In the data rows, the value 128 means zero.
Here are some points:
[112 122 145  98 158 104 127 122  87 127 130 140 171 113  85 184 160 112
 187 135 255 121 129 145 192 122 255  68 255  96 167 122]
[ 80 112  48 100  95 101  42 112 113 255 108 211  96 235 121 255 226 154
 208 145 171 136 255 155  97 137 105 127 112 121  85 130]
[105 127 138 126 124 123 101 122 121 130 116 142 118 118 113 142 115 121
 127 142 116 108 121 149 122 152 112 117 127 148 100 125]
[ 50 147 194 105 142 142 150  88  54 136  78 146  64 151 122  88 119 121
 173  51 108 111 111  88 101 156 143 156   0 244 122 109]
[ 89 177 134 148 119 124 138 121 162  95 156 158 169 101 173  50 133  93
 111 147 112 217 118 123 132  94 227  14 146 115 138 128]
[110  83 160 148 116 114 131 104 184 112 137  96 176  67 122  93 140 135
  41 129 130 153  88 126  89  68 182 132 136 112 131 120]
[161 109 140 114 147 124 120 157 129 109 110  67  88 126 112 138 137 123
 131 106 122  34 173  91 138 153 114 165 141 123 126 139]
[ 97 170 128  85  94 106 144  81 139 178 161 158 134 163 185 104 142 138
 160 125 126 204 179 128  90 128 137  32  95 131 133 112]
[ 99 135  29 114 125 105  95 178 118 111 105 164 118 145 131 150 131 140
  73 165  96 165  80 135 103 141 101 116 105  85  35 189]
[139 117 126 108 175   5 176 111 120 164 152  86 223  96 152 119 139 119
 192   0 147  93 118 120 155  39 139  53 115  70 120 107]
[150  85 147  67 124  90 127  80 135 156 135 131 117 153 118 158 175 158
 172 123 151 107 163  87 101 143 118 138  96  85 100 106]
[ 91 103 127 113  96 122 113 134 159 117 121 139 106 126 131 191 143 154
  97 151 133 127 136 136  91 136 102 123 123 123 106  76]
[120 143 124  13 157 111 123  77 125 150 103 168 141 230 116 132 169 106
 164 165 146 133 157 122  25 133 170 127  67 101 118 175]
[165  20   0  98  99  90 127 125 138 117 248 141 179  98 224 255 212 191
  98 148 172 176 117 109 118 106  95  68 122   0  64 121]
[111  53 188  51 119 129 124  53  76 185 122 148  83 255  96 174 121 167
 144 146 133 131 141 101  25 141 130 140 100 132  97  78]
[125 107 126 139  50 122 114 153 115 216 109 116  97 171  51 185 134 189
 202 147 135 101 182 144 154 255  70 169 126 156  88 129]
[183 147 116 145 102 131 135 168 207  97 176  93 170   1 137 126 133 113
 105 145 132 128 139 164 182 120 144  99 251  79 199 145]
[ 85 166 151 222 123 134 120 255 175 180 113 139 127 154 147 103  85 131
  85 150   0 155 126 187 133 137 111 108 140 143  18 132]
[125 134   0 169 120 138 122 152 115 136 137 147 148 135 141 144 118 163
 133 158 118 168  95 164 196  72 141 122 129 115 141 130]
[181 129 116 132 125  99 108 188 255  92 165 119 170  78 145 135 125 131
 104 156 155 120 138 187 195  76 109  98 255  57 171 125]
[130 130 162 156 251 124 139 104  82 134  82 135  99 117 108 109 131  38
 140  74 120 110 127 110 136 125 138 162 131 189  90 179]
[103 156 149 130 123 131 117 128 122 137 137 187 135 165 117 129  99 142
 103 181 120 195  91 151 109 130 150  91 132 124 146 124]
[183  42  89 158 138 159 116 150 144  52 108  94 104 108 102 144 124 117
  97 136 133  80 130 107 185 108  94 224 153 128 143 119]
[167  99  99 109 137 110 194  92  84 147 137 106 136 134 125 134 123 135
 137 126  98 145 120 106 125 125 111 118  98 105 105 125]
[ 94 146 154 153 156 159 144 124  55 145 105 140 100 154 122 116 106 107
 136  79  74 115  96  80 113 130 127 159  79 159  65 125]
[123 172 108  46 141 114 110 144  70 146 161 137 121 128 138 165 133 139
 217 119 152 109 176 138 135 245 131  99 142 118 114 154]
[111 146  99 123   0 116 107 135 181 135 170 148 141 120 158 130 140 199
 120 183 118 157 116 145 141 133 136  82 110  86 126  94]
[110 134 136 136 140 128 133 136 133 111 122 174 145 136 124 133 134 101
 122 171 136 149 110 134 141 137 133 126 131 129 123 147]
[136  58  74 100 149 107 157 117 115 134 108  97 137 119 143 156 143 121
 137  83 136 105 152 136 145  84 103 129 122 129 125 136]
[142 100 102  77 146 116 117  84 113  87 109 139 135 115  81 139 172  84
 151 140 226 117 135 116 127 129 149 146 122 115 151 163]
[117  60  73 127 140 103 166 145 130 122 112  41 164 122 134 133 143 135
 128  66 153 114 137 126 143  52 105 127 115 108 157 150]
[130 118 117  67 139 113 113 101 124 119 129 202 145 176 114 234 212 149
 130 161 255 153 122 108  79 124 150 145 105  84 132 159]
[131 145 123 133 136 127 117 126 117 160 127 152 124 189 127 107 112 116
 145 146 124 163 138 129 103 123 118 129 123 136 131 182]
[ 99  75 129 101 118 123 108  59 101 152 104 173  87 255 119 148 151 138
 137 144 120 145 163  81  23 138 103 155  77 138  42  96]
[ 77 192 145 133 121 137 123 148  96 141 161 122 169 102 109 137  83 140
 125 131 139 148  60 159 106 150 158  99 133 129 119 147]
[131  73 102   0 126  22 134  98 179 129 227 106 201 133 255 145 131 195
 137 136 132 146 131 127 112  93  80  67  59  15  68  62]
[135 138 148 139 135 136 136 134 142 137 143  95 106 116 159 105  91 152
  85  98  48 124 106 128 112 116 110 127 119 127 127 108]
[142 159 172 153  20 164  88 130 161 134 188 146 122 125  99 135 110 192
 122 199 131 132 108 112 112 163 138 143 114 121 137  76]
[ 93 113  89  94 104 108  56 124 132 255  65 130 111 255  73 186 138 149
 184 194 115 110 255 232  82 167  84 161 110 131  88 142]
[139  98 171 125 154 124 153 139 122 121 135 113 141 162 120  94 110 109
 145  95 141 106 121  24 118 111 122 137 123 109 126 112]
[225 111 138 106 120 144 105  89 134 125 173  78  94 101 137 142  17 190
 124 120 106  97 138 143 115 140   0 143 125 149 126  43]
[109 130  95 129  97 142  84 148 147 122 145  60 126 107 159 102 134 154
 129 105 116 106 151 110 115 135 122 130 113 113 118 122]
[255  32 173  98 175  86 181 144 255   0 180   0 200  93 169  81 143  64
 137  58 193   0 156   0 216  38 132 115 184   0 201  66]
[190 124 136 123 152 100 120 167 217  97 195  84 170  86 175 124 116 125
 126 124 156 121 154 158 190  95 128  69 255  77 192 114]
[136 127 122 140 119 132 104 107 112 165 128 120 109 127 113 118 111 138
 137 117 113 130 131 117 111 124 116 143 118 138 109 128]
[103 153 117 206  98 187 120 131 120 109 111 120 110 100 121  42  84 104
  78 123  43 143  94 146 133 117 124 130 138 164 139 116]
[172  82 128 145 168 140 133 123  64 137 101  98 110 123  63 167 113 131
 143 112 130  48 109 114 147 130 105 228 131 140 126 126]
[  0 157 141 205  84 153 115 152 117 102 123 163 107  98 149 121 109 141
  42 140  91 198  87 149 124 134 119 112 157 189 104 117]
Here are 24 more points, each followed by its number:
[106 175 125 237 125 161 145 134  99 226 130 156 121 133 145 131  57 183
 103 115   6 178  46 197 128 111 120 134  98 178  79 135] 0
[134 108 141 187 151 167 144 185 129  33  74  80 124  90  93 114 122 101
  70 120 115  78  69 106 169 114 145 200 165 129 151 140] 1
[126 147 142 125  48 127 112 125 192 139 161 138 120 119 136 134 143 211
 120 160 124 137 130 138 134 149 137 117 115 104 150  80] 2
[249 117 120 115 212  74 239 116 110 138 145  96 188  63 142 121 164 105
 218  28 195  80 137 123 255 122 155 127 126 118 153 162] 3
[121 154 139 188 125 217 116 155 114  99 101 129  93  86  41 121 117 115
 113 130 145 112 120 147 149 159 155 190 187 231 216 172] 4
[101 165 141 167 114 187  86 142 100 140  98 159  88 135  34 159 128 120
 116 150 135 133 134 159 118 189 163 152 161 194 143 157] 5
[155  72 210 127 160 111 178 163 130  97 125  83 142 138 101  91 128  80
 131  84 170 100 124   0 134 105 137 154 139  97 171 122] 6
[162 149  47 155 147 141 166 165  77 137 109 129 126 113 124 145 141 129
 134 105 110 130  91 124 171 141 135 153 104 136 133 220] 7
[ 73 132 145 136 141 140 129 152 106 107 102 174 118 143 138 155  84 123
  34 149 117 215 115 204 106 112 127  80 200 150 137 131] 8
[142 157 114 184 118 166 123 193 150  94 143 107 158  70 122 121  88 117
  97 129 123 122 102 173 190 122 121 127 184 139 224 130] 9
[126 191 255 154 146 208 127 119 127 144  83  96 103 142  69  31  61  86
 136 114  92  97 149 137 122 149 189 166 138 228 230 132] 10
[126 135 161 159 108 129 140 170 134 125 169 120 107  93 212 122 108 179
  86  97  83 136 121 118 141 123  99  97 145 135  98  46] 11
[131 102 222 188 142 137 190 111  32 165 147 135 114 121 129 156  32 255
  92 110  77 172   0 163 126 120  98 138 102 202 106  72] 12
[200 147 118 139  78 134 116 112 139 151 179  56 133  95 108 102 109 210
 174 124 126  92 117 122 196 122 137 146 102  91 155  78] 13
[ 86  98 157  52 100 126 120   0  89 185 125 147 101 214 104 153 143 163
 176 133 135 137 142  85   0 148 145 133  49 130  91  54] 14
[ 83 121 113 148 133 145  86 144 120 113  97 130 125 119 101 171 116 144
  99 175 112 119  87 167 139 120 134 151 138 121  95 114] 15
[161 131 123 123  57 182 125 101 204 108 146 143  95 131 151 128 138 154
  95 190 113 142 172 125 137 135 106 130 120 131 219  74] 16
[130 143 130 132  22 175 109 138 149 115 184 126 142 141 119 144 103 160
 123 161 166 127 121 132 115 138 115 132 123 126 168  97] 17
[114 130 120 120 115 117 101 129 144 134 130  89 107 121 145 109 124 150
 136  80 124 112 154 118 117 120 105 131 114 128 120 110] 18
[134 136 124 125 116 135 173 142 133 126 120 140 148 133 123 141 207 107
 129 133 155 128 143 111 146 135 174 106 126  92 178 140] 19
[114 111 140 131  96 109 159  64  97 143 103 119 119 119  56  97 174 129
 159 106 144 105 106  64 127 149 169 182  24 144 133 129] 20
[110 104 122 147  85 165 147 146 160  37 108 133 108 115 157 129 170 119
  61 135 118 126 144 108 136 143  75 144 125 149 138  98] 21
[ 51 180 104 136 127  70 141  68 156 136 152 206 209 109 237  46 172  96
 151 141 133 255 116 160 139  51 213   0 115 121 114 112] 22
[ 99 142 137 167 122 148 205 202 146 114  83 122 156 130 135 124 188  79
 117  92 150 115 126  89 165 105 190 117 130 109 213 147] 23
Which of these numbered points is nearest to each point below, ignoring the 2 directions in which the first points spread most? Its number follows each.
[ 97 177  56 202 130 179 129 232 134 121 128  79 128  83 174 105  82 115
  98  99  83 142 138 204 149 121 102 108 157 165 132 180] > 9
[137 152 121 124  77 206  75 115 157 121 145 147  87 130 132 155 118 166
 106 229 116 148 157 164 119 155 116 136 147 155 153 106] > 16
[105 139 129 131 147 110 154 141 144 110 113 162 156 124 139 125 168  93
 121 157 124 152 124 133 144 133 193 106 144 114 118 152] > 19
[138 156 116 119  60 126 106 135  81 201 142 144  76 140  85 158 151 164
 243 132 141 106 167 105 170 222 131 141 115 116 132 119] > 13
[127 175 138 208 123 157 141 179 143 124 149  80 116  71 197  46  67 114
 127 112   0 111 142 145 195 166 109  96 208 176 107  95] > 11
[118 197 137 177 142 140 130 164 130  99 126 155 144  98 127  75 118  74
 104 139 117 145  98 141 160 129 165 112 171 146 146 170] > 19
[137 106 139 105 125 114 116 154 126 159 105 113  86 168 100 182 137 159
 169 140 138  92 188 148 144 222  99 189 127 139 120 146] > 9
[ 76 134 104 125  71 120 138 173 121 106 139 147 132 120 157 144 135 175
  83 150 122 157  87 121 150 149 123  83 120 111 123 117] > 2
[107 132 106 128 145 167 191 182 141  15 100  98 149 102 172 124 147  63
  91  99 137 124 138 125 140 133 129 125 149 152 178 148] > 21
[163  90 141 113 160 130 119 130 110 137 114 107 102 162  96 163 123 136
 153 117 143  51 152 112 123 151  93 217 126 133 114 131] > 1
[152 125 152 114 156 128 129 163 129 112 100  80  82 124 115 113 132 114
 137  83 132  22 160  75 128 168 115 197 141 140 133 170] > 1
[114 174 145 143 116 152 129 136 116 134 149 143 146 131 103 136  95 140
 110 145 133 159  78 156 115 132 153 106 135 131 153 123] > 9
[110 156 214 134 211 153 163 127   6 138  65 129  78 150 107  85 113 104
 137  30  61  99 102  23 115 154 145 175  59 203 106 141] > 6
[ 80  98 181 126  72 119  79 117 159 143 130 119 128 154 104 130  80 144
 130 167 124 125 142 190 102 118  86 118 147 136  96  10] > 2
[131 158 121 163 155 154 120 181 151 131 136 129 138 117 197 130  80 124
  99 131  68 133 134 188 146 106 117  88 190 132 112 121] > 11
[139 162 130 122 185 124 109 209 132 120 179  96 160  90 174 156  60 128
 119 113 135 122 134 246 155 121 121  59 255 110 129 148] > 8
[136 126 111 128  20 189 127 140 157 108 220 110 171 123 125 147 106 162
 131 139 188 132 127 130 117 125 104 121 116 123 171  84] > 17
[114 127 150 126 125 134 158  74  46 142  87 134 116 129  81 120 145 110
 145 110 125 110 111  97 109 147 151 162  55 177 113 143] > 20
[109 172 140 136 138 143 135  31  45 255   0 162  63 203  37  89 112  99
 148 144  65 145 164 206 125 125 188 136 129 230 174 147] > 10
[177 158  48 142 163 146 187 148  51 134 115 136 124 106 131 147 157 124
 121  91 122 131 108 114 165 131 156 149  92 130 141 228] > 7
[ 91 209 145  97 115 113 110  17 124 172 146 186  81 139 164 108 142 147
 156 150  98 193 194 140  96 214 161  77 109 161 106 122] > 2
[ 57 159 116 103 114  39 128  64 176 147 146 249 165 148 228 112 183 106
 143 157 129 245 160 156  97 112 152   0 102 107  98 130] > 22
[143 133 149 131 162 131 173 109 138  91 141 123 162  81 140  75  75 104
  83 130  93 147  15 141 146  56 154 100 129 117 151 104] > 14
[120 119 161 104 107 118 129  69 112 145 116 145 117 130  56 131 165 134
 155 133 146 117 109  69  88 156 160 159  79 127  97 120] > 20
[227 134 128  72 201  92 155 118 120 153 143  50 203 108 130 110 138 110
 255  86 142  79 148 133 161 120 194 117 120  75 160 167] > 3
[130 111  92 133 134 105 140 183 153 106 129  48 165 102 165  83 143  90
 135  52 143  92 139  76 144  99 110 132 116  94 128 137] > 18
[150 145  75 143  48 124 120 143 227  85 174  92 199   0 148 114 154 117
 121 149 167 137 168 154 155 133 139  87 173 103 151 153] > 2
[141 147  38 216 130 141 139 206 153 100 126  99 161   0 141 133 109 109
  95 119 126 121 117 224 255  92 103 120 182 138 163 176] > 9
[255   0 107 141  90 214 138 135 131 102 135   0 105 121  95 181 112 173
 122 111 140   9 152 106 168 119  19 255 132 131 233  56] > 1
